In the rows, 128 means zero.
Named moves, each a turn or a mirror, and the order they were made in; the first pair answered
move seno:
[119  89 118 117 125 111 130 133 130  99 145 112 134  94 151 119 130 111
 115]  ->  [134 102 106 135 141 140 146 121 113  91 124 133 135 116 156 107 133 120
 150]
[146 103 124 125 123 133 128 129 107 138 111 113 124 148 134 106 127 123
 139]  ->  [138  98 129 115 114 117 121 137 116 145 122 101 125 138 134 112 127 119
 123]
[122 116 143 161 115 132 119 125  95 155  72 108 156 134 130 113 133 123
 145]  ->  [112 108 146 147 104 110 108 131 106 162  88  93 153 120 129 127 132 118
 121]
move miris:
[ 89 148 125 155 138 166 179 124  95  85 126 180 109 137 133 133 120 145
 148]  ->  [ 75 123 150 179 103 144 159 132  66 133  79 121 142 117 128 129 125 123
 120]
[162 120 139 127 123 124 132 146 125 145 122 104 111 128 122 138 132 136
 126]  ->  [121 136 119 116 144 113 143 119 145 128 153 142 114 133 127 154 133 142
 128]
[131 129 125 147 108 160 105 158  98 131 105 119 143 120 160  84 101 115
 141]  ->  [ 99 146 101 132 135 161 122 136 123 108 137 166 138 129 165  95 104 125
 148]
move garo:
[147 130 132 144 145  98 123 137 126 125 122  96 124 144 117 198 150 116
 122]  ->  [100 129 131 158 151 101 122 104 112 136 102 119 157 141 125 177 142 103
 126]
[216 127 110 133 163 165 164 151 140 109 121 169 108 172 118 124 132 168
 164]  ->  [126 150  91 116 176 125 172 112 170 106 161 198 126 163 118 164 141 167
 141]
[116 148 130 111 122 116 136 155 132 136 152 122 130 151 117 153 142 156
 123]  ->  [ 86 142 131 133 126 128 129 132 114 144 120 138 166 147 126 122 134 143
 127]
[134 132 110 129 131 121  97 120  99 150 123 101 111 144  84 105 154 161
 160]  ->  [114 139 106 119 135 106 101 116 115 148 144 107 107 139  80 122 156 167
 151]
move Mez:
[136 148 119 112 140 103 154 121 145 127 152 128 104 151 129 174 166 163
 141]  ->  [167 147 124 130 143 127 156 129 124 127 126 125 106 160 127 154 166 162
 163]
[134 140 103 143 127 133 135 127 107  97 104 118 117 130 116 122 141 129
 145]  ->  [119 137 100 139 128 132 131 116 109  94 106 133 122 126 121 109 136 120
 143]
[126 141 141 145 100 136 110 144 107 143 107  74 110 132 131 117 117 109
 123]  ->  [116 135 138 143 106 143 106 137 100 137 106  85 119 131 138 102 112 103
 125]
Now pairs of rows:
(2 to 3 moves a pair)
[167 104 122 103 106 168 103 148 138 106 141 126  95 150 133  83 118 121
 135]  ->  [110  97 127 124 109 165  96 119 121 129 107 135 144 141 141  60 116 102
 124] : garo garo miris
[115 114 131  99 117 136 111 126 135 120 163 134 106 117 144  98 104 113
 116]  ->  [ 81 112 133 116 115 136 108 106 124 136 142 133 131 115 146  94 108 110
 111] : Mez garo
[173 102 152 108  83 113  92 183 125 140 131  81 108 107 131 105 103 111
  96]  ->  [137 133 139 110  95  77 117 170 147 156 150  69 114 114 120 179 136 137
  85] : garo Mez
[107 139 107 159 120 127 141  96 108 108  70 112 180 159 112  97 143 107
 173]  ->  [ 55 127 108 127 106  89 121  89 135 111 111 113 185 130 114 107 134  91
 127] : Mez seno
[ 46 134 117 168 128 124 143 101 117 183  98 129 187 116 129 153 137 142
  91]  ->  [175 122 136 180 116 168 140 159  87 177  65  86 145 139 119 130 133 154
 129] : seno Mez garo
[145 121 117 158 145 166 123 108 101 120 107 166 131 143 136  86 121 100
 162]  ->  [134 100 140 153 112 140  98 121  99 141 104 131 142 118 133  78 114  82
 127] : Mez miris
[ 91 150 133 132 125 124 138 106 145 145 125 141 115 134  92 170 155 123
 114]  ->  [107 142 129 135 137 164 134 100 131 121 115 182 115 138 105 116 135 114
 139] : garo miris Mez
[105  82 120  94 112 125 106 160 151 138 106  62 124  85 134 133 126 111
  95]  ->  [127  87 123 113 115 138 116 165 130 149  76  48 127  98 128 137 135 119
 111] : garo Mez Mez
[138 132 118 164 136 199 151  95 105  98 119 156 161 147 143  80  88 138
 165]  ->  [ 85  94 146 142  88 139 114 106 124 137 139 110 183  97 140  84  76 101
  91] : Mez miris Mez
[ 99 184  97 151 167 142 141  92 123 123 101 191 166 165 139  84 110 135
 177]  ->  [212 159 115 109 135 151 126 163 146  97 140 156  89 159 130  77  87 140
 172] : miris seno miris
[ 63 143 139 150 114  85 140  94 131 193  84  98 179 112 116 190 157 140
 101]  ->  [161 178 108 132 151 124 178 119 154 133 133 130 107 157 111 217 165 194
 159] : seno miris garo
[ 86 116 129 117 116 111 121 117 136 130 134 134 146 116 127 127 134 119
 104]  ->  [118 131 117 105 128 112 139 128 153 116 154 135 117 132 120 156 143 140
 115] : miris miris Mez
[ 54 131 124 130 141 104 134 101 120 143 107 136 169 114 136 130 146 116
 114]  ->  [194 129 136 127 127 141 142 170 110 127 102  93 101 138 122 134 147 143
 147] : Mez miris
